In the data rows, the value 500 means zero.
Here are some numbered points:
c(569, 626, 343, 508, 467, 554, 555, 590) 0
c(386, 575, 544, 556, 340, 724, 444, 524) 1
c(216, 465, 594, 661, 456, 507, 513, 438) 2
c(634, 421, 480, 511, 697, 588, 563, 504) 3
c(480, 574, 464, 571, 501, 361, 606, 385) 4
c(444, 540, 438, 312, 383, 596, 435, 434) 5
c(311, 571, 627, 563, 307, 323, 451, 434) 6
c(422, 702, 491, 479, 284, 672, 506, 585) 7
c(357, 394, 539, 291, 482, 653, 400, 420) 8
c(608, 526, 722, 518, 402, 577, 428, 451) 9
c(709, 282, 367, 394, 696, 458, 383, 542) 10
c(412, 458, 564, 509, 576, 396, 584, 359) 11
c(662, 547, 559, 402, 278, 596, 295, 620) 12
c(141, 506, 490, 619, 481, 510, 580, 422) 13
c(542, 616, 353, 281, 404, 616, 517, 674) 14
c(419, 411, 318, 566, 429, 295, 328, 408) 15
c(555, 615, 358, 453, 478, 249, 572, 367) 16
c(575, 527, 628, 379, 425, 516, 462, 603) 17
c(601, 370, 536, 446, 614, 498, 448, 496) 18
c(391, 450, 409, 571, 377, 290, 330, 677) 19
c(765, 526, 630, 358, 283, 575, 251, 472) 20
c(659, 392, 573, 668, 563, 408, 396, 695) 21
c(369, 454, 582, 516, 548, 429, 551, 331) 22
New points follow, each followed by the numbers of its three nearest points above, smallest number first.
c(435, 609, 454, 579, 503, 324, 639, 357) 4 11 16
c(741, 272, 377, 453, 744, 461, 404, 411) 3 10 18
c(292, 447, 625, 733, 518, 496, 529, 457) 2 13 22
c(617, 507, 603, 494, 394, 317, 400, 520) 9 17 18
c(402, 314, 362, 630, 590, 381, 349, 171) 11 15 22
c(448, 551, 500, 499, 415, 695, 468, 558) 1 5 7
c(688, 547, 560, 385, 269, 580, 285, 616) 12 17 20
c(630, 464, 523, 580, 531, 403, 463, 679) 17 18 21
c(592, 478, 321, 579, 565, 554, 500, 634) 0 3 18
c(635, 452, 516, 598, 567, 329, 471, 713) 18 19 21
c(480, 596, 479, 609, 526, 413, 633, 309) 4 11 22
c(402, 567, 491, 518, 366, 680, 462, 487) 1 5 7
c(520, 569, 505, 626, 553, 427, 613, 377) 4 11 22
c(530, 490, 460, 447, 438, 238, 438, 661) 15 17 19
c(599, 588, 399, 580, 434, 590, 484, 478) 0 1 4
c(364, 372, 310, 532, 682, 577, 526, 593) 0 3 18
c(630, 401, 492, 522, 695, 664, 542, 456) 3 10 18
c(250, 529, 615, 595, 360, 347, 478, 384) 2 6 22
c(670, 428, 596, 617, 510, 440, 389, 629) 17 18 21
c(512, 553, 314, 584, 572, 600, 566, 528) 0 3 4
c(293, 606, 708, 588, 246, 385, 444, 391) 2 6 22
c(458, 709, 535, 464, 479, 362, 765, 439) 4 11 16
c(748, 244, 372, 440, 758, 471, 368, 460) 3 10 18
c(457, 354, 326, 656, 672, 734, 475, 452) 0 3 18
c(724, 426, 599, 640, 613, 386, 505, 650) 3 18 21
c(573, 388, 457, 393, 561, 539, 438, 608) 3 17 18
c(226, 462, 642, 666, 445, 474, 490, 491) 2 6 13
c(460, 667, 477, 558, 393, 382, 594, 418) 4 6 16
c(563, 521, 416, 601, 520, 579, 504, 571) 0 3 18
c(297, 475, 611, 671, 513, 433, 567, 507) 2 13 22
c(406, 542, 589, 512, 403, 753, 478, 548) 1 7 9
c(716, 191, 344, 401, 756, 515, 313, 467) 3 10 18
c(361, 570, 520, 493, 364, 672, 471, 491) 1 5 7
c(622, 498, 658, 449, 503, 694, 511, 414) 9 17 18
c(523, 527, 313, 551, 581, 579, 551, 541) 0 3 4
c(403, 509, 531, 522, 489, 691, 523, 384) 1 5 22
c(711, 592, 515, 480, 405, 199, 480, 587) 4 16 17
c(383, 642, 466, 454, 308, 638, 493, 643) 1 7 14
c(691, 446, 596, 630, 540, 408, 437, 615) 17 18 21
c(452, 361, 399, 288, 675, 473, 536, 459) 3 11 18
c(564, 547, 345, 568, 512, 590, 532, 524) 0 3 4
c(506, 318, 461, 412, 611, 609, 397, 631) 3 10 18
c(447, 558, 480, 609, 483, 432, 537, 335) 4 11 22
c(473, 663, 477, 97, 373, 466, 598, 624) 5 14 17
c(657, 402, 559, 568, 575, 361, 469, 720) 17 18 21
c(532, 459, 608, 417, 454, 559, 396, 554) 9 17 18
c(729, 439, 595, 636, 546, 345, 432, 643) 17 18 21
c(325, 700, 472, 564, 369, 541, 640, 532) 1 7 13
